In the rows, 128 means zero.
One turn moves each row of this set onto another row. After a few examples, where does it send each row asked below?
Q_774: [136 149 114 136 112 119 111 113 132 158 109 112  92 142 110 124 119 131
 159 132 131 148]
Q_116: [130 101  83 131  96 144 132 143  80 109 129  75 157 134 135 145  98 117
 146 120 103 132]
Q_226: [109 161 135 164 105 140 111 121 137 140 133 138 122 137 114 120 134 126
 119 134 156 151]
Q_968: [139 123  88 108 120 164  80 149  95  67 142 104 153  98 101 108 112 124
 152 109 118 114]
Q_726: [ 91 147 128 160 108 158  82 140 130 125 158 121 115 120  99 125 122 125
 133 135 153 153]
Q_382: [116 105  95 108 168 162 138 143  96  92 128  94 144 108 108 126 107 125
 105 105 137 110]
Q_871: [ 97 113  94 143 103 194 128 151 102  89 155 107 137 106  95 138 111 121
 126 111 131 139]
Q_906: [165 149 133 135 133 128 136 120 138 128 123 114 154 143 117 117 120 135
 112 107 164 107]
Q_358: [108 110 115 150  89 124  81 114  86 135 113  87 123 133 127 108 120 110
 139 143 127 136]
Q_523: [131 120  94 107 115 160  86 149 128  80 154 145 179 124 123 118 133 149
 139 104  96 129]
Q_310: [166 138 117  94 149 133 109 116 119 124 109 104 106 114  87 121 130 127
 124 114 158 120]
Q_270: [140 114  91 116  95 143 111 169 131 108 127 123 131  94  94 123 112 150
 168 130  85 154]
Q_493: [139 105  95 111 164 138 150 144 116 113 125  88 155 135 127 142  92 139
 130  93 123 109]
Q_513: [137 141 110 154  88 157 118 182 123  91 142 116 157  87 105 122  98 135
 149 131 127 146]
Q_791: [162 129  89 131 109 145 103 145 122  89 143 105 181 134 129 117  94 138
 167  95 108 104]
Q_716: [136 112 122  87 132 148 116 106 133 118 121 139 156 141  95 117 151 145
 100 118 136 131]
Q_823: [116  94 109 124 155 139 107 163 112 140 127 124 174 124 144 129 116 152
 129 131  87 133]
Q_753: [128  98 102 144  75 130 118 162 114 106 117 118 173 108 114  99 106 135
 138 136  91 132]
Q_431: [ 95 140 129 165  96 167  84 131 129 130 152 127 119 125 113 126 127 129
 133 127 153 157]
Q_526: [110 119 106 112 170 142 112 169 112 103 150 115 114  85 109 109 118 145
 151 137 114 124]
Q_272: [107 127 115 130 108 113  98 124 148 146 140 116 103 149 117 127 119 144
 172 133 102 148]
Q_786: [108 121  90 117 104 146 154 148 130  94 167 121 132 136 133 146 127 147
 159 116  90 139]
Q_688: [117 114 102 100 170 157 148 153 128 103 146 123 155 128 128 146 124 148
 107 101 121 126]
Q_802: [167 143 128 124 126 125 142 111 136 123 124 108 168 150 117 120 113 136
 127 107 159 108]
Q_319: [103 112 115 160  92 116  82 122  96 137 116  86 136 142 120 108 107 109
 135 145 126 130]
Q_122: [163 138 115  89 141 142 114 114 107 110 118  96 121 114  83 116 123 121
 130 117 163 122]
Q_776: [141 106 126 103 136 134 113 107 130 132 107 132 146 137 101 113 151 138
  91 120 132 122]
Q_532: [127 116 111 171 154 157 121 164 119 128 135  98 162 110 116 114  74 139
 143 112 135 104]
Q_488: [110 118 116 147 102 126  97 103 104 144  94 115 113 136  99 102 132 112
 118 142 132 139]
Q_137: [118 132 115 136  99 118 109 119 144 139 141 114  94 149 125 124 123 143
 178 125 111 141]

Q_310 -> Q_776
Q_726 -> Q_272
Q_431 -> Q_137
Where do these go?
Q_270 -> Q_753
Q_526 -> Q_823
Q_122 -> Q_716
Q_791 -> Q_968
Q_774 -> Q_488
Q_493 -> Q_382
Q_786 -> Q_116

One turn moves each row of this set onto another row. After a few examples, where does it send each row asked below?
Q_673: [145 123 128 137 137 119 128 115 146 155 136  98 114 111 197 105 132 154
  74 147 142 133 146 119]
Q_149: [133 168 141 114 104 136 130 123 159 117 113 122 132 129 118 141 137 168
 151 115 137 122 116 126]
Q_55: [172 132 108 145 141 135 144 148 118  92 135 144 149 136 133 153 142 135
 150 118 141 122 152  89]
Q_155: [ 74 153 130 138 142 136 127 126 128 120 138 145 122 145 156 176 136 138
  86 119 128 126 103 121]
Q_49: [122 109 114 158 115 122 128  87 123 172 143 123 137 127 179 103 123 120
 144 132 123  81 156 126]
Q_202: [ 98 157 127 151 154 121 107 132 117 144 146 158 140 156 140 161 148 132
  78 130 133 133 107 113]
Q_687: [146 127 117 142 137 150 143 131 125  87 132 161 149 145 131 148 120 125
 158 116 126 120 131  73]
Q_767: [ 88 125 137 148 143 134 135 141 119 109 143 122 104 130 152 179 140 138
  79 137 141 141 122 119]
Q_798: [117 106 117 156 115 131 135  83 123 164 141 121 127 123 180 110 119 118
 146 124 123  81 155 128]
Q_347: [110 124 132 127 129 134 127 103 159 138 130 109 107 116 200 106 111 155
  86 147 122 122 118 106]
Q_614: [136 156 144 130 116 126 103 119 153 135 129 142 149 142  93 114 131 154
 145 147 127 128 102  97]
Q_153: [108 125 132 157 154 117 115 144 107 133 154 134 122 141 135 162 155 130
  71 152 145 145 124 113]
Q_413: [161 135 116 147 143 144 147 134 115  99 136 161 157 145 126 149 129 121
 150 106 139 127 145  82]
Q_128: [124 100 115 162 117 122 125  92 123 170 146 119 132 125 173 103 125 119
 145 140 125  83 159 123]
Q_53: [153 126 108 140 134 139 141 144 125  77 132 143 139 131 135 152 130 138
 158 127 130 115 136  81]
Q_309: [153 117 165 144 123 138 129 117 132 134 137 127 134 135  83 120 128 133
 132 146 150 160 125  97]
Q_325: [122  96 123 157 115 127 137  90 120 161 142 115 126 121 178 107 118 117
 144 137 126  84 158 125]
Q_461: [144 135 140 144 144 126 126  95 141 181 140 129 137 132 182  96 125 134
  71 129 144 139 138 107]
Q_65: [110 132 142 134 140 138 126  82 152 162 132 140 128 135 187  94 105 135
  79 129 124 130 113  96]
Q_473: [146 132 161 131 111 145 157 119 142 120 122 103 118 120 107 146 129 146
 136 116 159 154 142 126]

Q_202 -> Q_153
Q_687 -> Q_413
Q_309 -> Q_473
Where do these go?
Q_798 -> Q_49
Q_347 -> Q_65

One turn moves each row of this set onto another row. After a few examples, where does it send each row asked below?
Q_211: [154 130 115 122 147 123  95 132 124  96 110 190 118 115 133 138 109 124
 144 103]
Q_17: [121 107 116 150 105 110 129 155 163 154 118 118 145 146 117 102 138 114
 130 164]
Q_372: [132 129 144 126 171 142 113 102  94 121  93 142 115 131 130 140 122 132
 136 100]
Q_280: [120 131 169 130 170 132 111 126  94 116  83 118 147 115 136 123 137 144
 129 115]
Q_124: [146 139 145 101 167 125  99 110 110 127  88 139 114 140 110 132 108 135
 142 110]
Q_63: [132 126 128 129 101 106 136 161 156 155 109 121 141 134 105 101 125 115
 133 170]
Q_420: [106 107 122 145 114 100 130 160 151 162 113 114 140 137 105 104 124 125
 129 171]
Q_212: [117 118  97 129 110 103 140 138 181 144 139 141 146 139 135 114 119 144
 136 162]
Q_705: [137 125 144 130 178 136 101 106  87 133  96 149 122 126 109 137 126 129
 143 110]
Q_457: [125 114 121 141  98 113 125 139 159 147 134  96 128 164 121 104 132 118
 153 148]
Q_295: [125 125 172 139 156 139 120 124  95 104  89 130 142 111 109 106 138 142
 112 134]
Q_846: [125 117 102 136 108 110 129 117 169 146 148 121 131 162 134 107 124 139
 152 152]
Q_191: [120 131 138 163 161 136 115 135 112  84 109 145 156 102 166 127 130 146
 121 125]
Q_647: [142 129 141 116 170 137  98 109  92 135  96 146 121 136 133 138 120 135
 157 104]
Q_344: [120 142 172 122 162 120 117 131 111  96  86 113 138 112 124 116 128 149
 115 123]
Q_754: [131 139 107 118 106 106 137 120 174 139 150 135 132 149 132 106 109 144
 150 157]
Q_961: [108 131 161 139 176 133 116 110  97 108  97 126 147 108 123 122 143 152
 120 122]
Q_886: [143 119 117 134 159 136  95 128 112 105 115 185 131 112 157 142 120 133
 153 106]
Q_239: [111 107 119 151 106 102 135 143 169 149 116 119 150 145 111 103 146 116
 141 158]
Q_398: [118 124 138 157 153 134 112 129 110  76 123 153 145  91 149 129 141 142
 133 112]
Q_472: [140 139 129 125  92 110 134 143 159 145 135 107 123 147 118 109 116 122
 161 153]
Q_317: [149 127 140 133 172 139  96 114  88 139  92 143 125 140 136 140 117 122
 149 112]
Q_86: [116 124 143 147 158 130 114 146 115  86 101 152 156  93 162 124 139 145
 125 119]
Q_294: [119 108  95 145 115 107 135 132 177 150 133 143 145 146 128 100 132 134
 124 164]
Q_522: [129 119 139 153 145 140 120 126 116  75 116 171 146  93 138 113 135 148
 116 128]
Q_985: [118 115 113 131 110 102 140 159 171 155 116 123 152 134 116 107 128 127
 127 169]
Q_681: [139 120 124 140 158 145 110 116 104 102 106 176 120 116 144 146 123 125
 136  95]
Q_78: [148 124 115 149 154 138  96 130 108  99 118 171 128 120 163 142 119 125
 153 105]
Q_501: [109 109  99 149 116 102 136 129 179 144 132 143 150 146 124 104 139 130
 140 161]
Q_14: [126 129 106 130 111 102 143 141 177 148 125 150 146 130 125 100 119 137
 119 176]
Q_499: [120 116 122 140 102 108 125 150 141 155 133 100 121 158 113 114 114 120
 163 148]
Q_261: [152 124 124 136 143 144 102 111 108  92 127 183 116 121 129 130 115 135
 149 111]
Q_187: [120 116 101 139 109 102 133 115 176 143 145 128 134 163 123 111 135 132
 161 147]
Q_15: [121 114 123 141 103 101 132 130 163 149 128 106 135 163 110 111 142 120
 162 143]
Q_445: [124 129 137 142 143 122 113 153 130  66 108 157 145  89 144 122 129 142
 120 119]
Q_5: [117 120  96 142 106 104 129 130 161 139 157 127 122 151 134 116 107 143
 159 149]
Q_173: [103 110  96 151 118  99 134 139 167 145 140 138 143 132 129 109 116 148
 127 171]
Q_103: [119 136 159 143 180 130 115 120  91 120  82 114 146 121 143 123 134 142
 118 126]
Q_712: [140 118 123 144 152 138  97 123 100 100 120 174 121 108 135 145 129 118
 158  97]
Q_40: [152 127 157 122 152 146 105 107  87 121  99 141 114 136 103 126 121 131
 148 114]
Q_882: [117 128 162 143 166 142 124 120  96 103  90 122 134 113 138 131 139 140
 116 105]
Q_695: [125 121 126 123 101 106 131 153 161 158 123 104 133 151 114 112 124 120
 153 155]
Q_201: [128 124 105 122 102 104 134 136 171 149 146 119 129 155 130 114 115 135
 159 150]
Q_371: [124 120 141 154 152 143 122 135 108  84  99 158 134  97 151 134 134 130
 120 104]

Q_86 -> Q_280
Q_961 -> Q_705
Where do these go?
Q_882 -> Q_372
Q_78 -> Q_191
Q_5 -> Q_173
Q_211 -> Q_445
Q_294 -> Q_17
Q_472 -> Q_754
Q_295 -> Q_40
Q_695 -> Q_201
Q_501 -> Q_239

